(in the rows, 128 means zero)
Rotation paths and how fast each direction turns (degrees each step):
Each turn is a multiple of 5 degrees from 10 to 175, or 0.
Each row of a path follows its step; steps can be skipped.
path 1
step 0: [123 118 141 139 134 127 120 122 120 114 129 115 137 117 118 129 129 126
 128 138 140 127 108 129 118 122 129 140 127 120 147 141 120 116 127 126
 130 125 129 134 140 132 122 128 127 125 113 128 139 125]
step 1: [135 109 130 146 122 128 138 112 126 129 110 119 129 133 133 127 120 125
 130 137 138 126 125 118 111 136 140 132 115 127 135 136 126 134 131 125
 122 137 130 137 137 136 129 137 113 132 135 127 120 117]
step 2: [119 115 130 145 137 123 124 125 132 141 121 120 127 128 133 132 125 141
 124 111 141 122 134 127 128 111 146 135 120 130 137 126 136 131 117 127
 136 148 129 136 126 121 137 121 119 129 137 125 117 135]
step 3: [128 141 135 127 124 130 139 109 118 139 124 127 122 126 129 142 146 133
 133 122 131 112 130 131 131 133 139 135 122 134 125 120 138 116 117 126
 140 127 128 131 124 129 140 116 125 123 129 105 125 131]
step 4: [132 142 132 126 128 114 129 128 121 122 132 122 128 119 131 126 152 137
 129 129 140 122 117 134 119 126 140 112 123 116 121 134 130 106 125 123
 136 125 133 134 140 137 123 120 126 130 132 132 136 142]
step 5: [139 130 128 130 120 114 129 129 133 120 115 115 125 140 139 134 133 107
 126 129 126 137 124 125 123 135 137 104 124 119 134 131 118 114 132 126
 128 128 134 139 126 140 126 118 133 130 129 125 113 122]
step 6: [134 125 125 139 137 119 115 141 130 126 119 124 119 139 125 135 112 132
 126 124 123 134 123 144 130 123 131 115 118 134 136 126 117 127 120 130
 138 142 128 116 142 131 119 113 136 131 137 115 117 128]
step 7: [150 131 135 144 135 131 144 116 137 130 132 119 127 121 119 145 117 134
 131 127 114 121 129 136 138 129 128 121 118 136 135 123 127 129 133 136
 142 122 127 121 138 122 127 123 131 114 122 117 130 124]
step 8: [148 130 123 129 134 115 133 130 119 135 126 134 130 105 130 139 120 124
 125 128 132 123 134 134 114 118 125 131 122 120 127 132 129 122 132 137
 153 114 127 129 142 127 130 139 123 125 137 137 137 131]
step 9: [133 124 129 129 134 121 134 132 120 127 117 121 130 131 147 137 135 120
 129 123 114 135 132 128 112 133 119 119 135 123 137 110 135 119 134 132
 137 129 121 152 129 113 133 145 122 132 136 132 126 125]
step 10: [111 125 130 129 133 118 119 140 129 124 117 119 130 128 115 125 125 120
 131 122 130 129 127 158 120 135 116 129 136 132 133 119 122 126 123 122
 141 131 112 143 122 124 131 122 116 132 135 116 130 133]
[127 130 128 126 130 133 128 130 128 128 129 130 129 127 127 130 128 124
 133 128 126 129 126 129 124 129 127 125 128 122 129 126 127 126 124 124
 126 127 130 133 127 129 126 128 128 131 125 127 129 133] | 70
[128 127 133 131 129 128 126 126 128 129 130 129 129 127 131 122 129 128
 129 124 128 125 128 127 131 129 127 131 129 126 123 128 129 124 127 127
 127 129 127 131 127 131 129 126 121 131 129 126 124 127] | 40
[127 126 125 130 130 133 127 129 129 129 130 126 129 127 129 130 129 127
 124 127 124 126 124 132 125 128 124 131 125 129 128 130 124 127 128 130
 127 123 129 129 130 125 128 132 126 126 130 129 123 127] | 40
[130 123 125 129 128 122 126 127 129 132 127 126 126 130 130 128 129 127
 129 128 127 131 128 127 124 126 130 127 131 126 123 126 126 130 125 131
 124 129 128 130 128 132 130 133 129 126 126 129 128 128] | 95
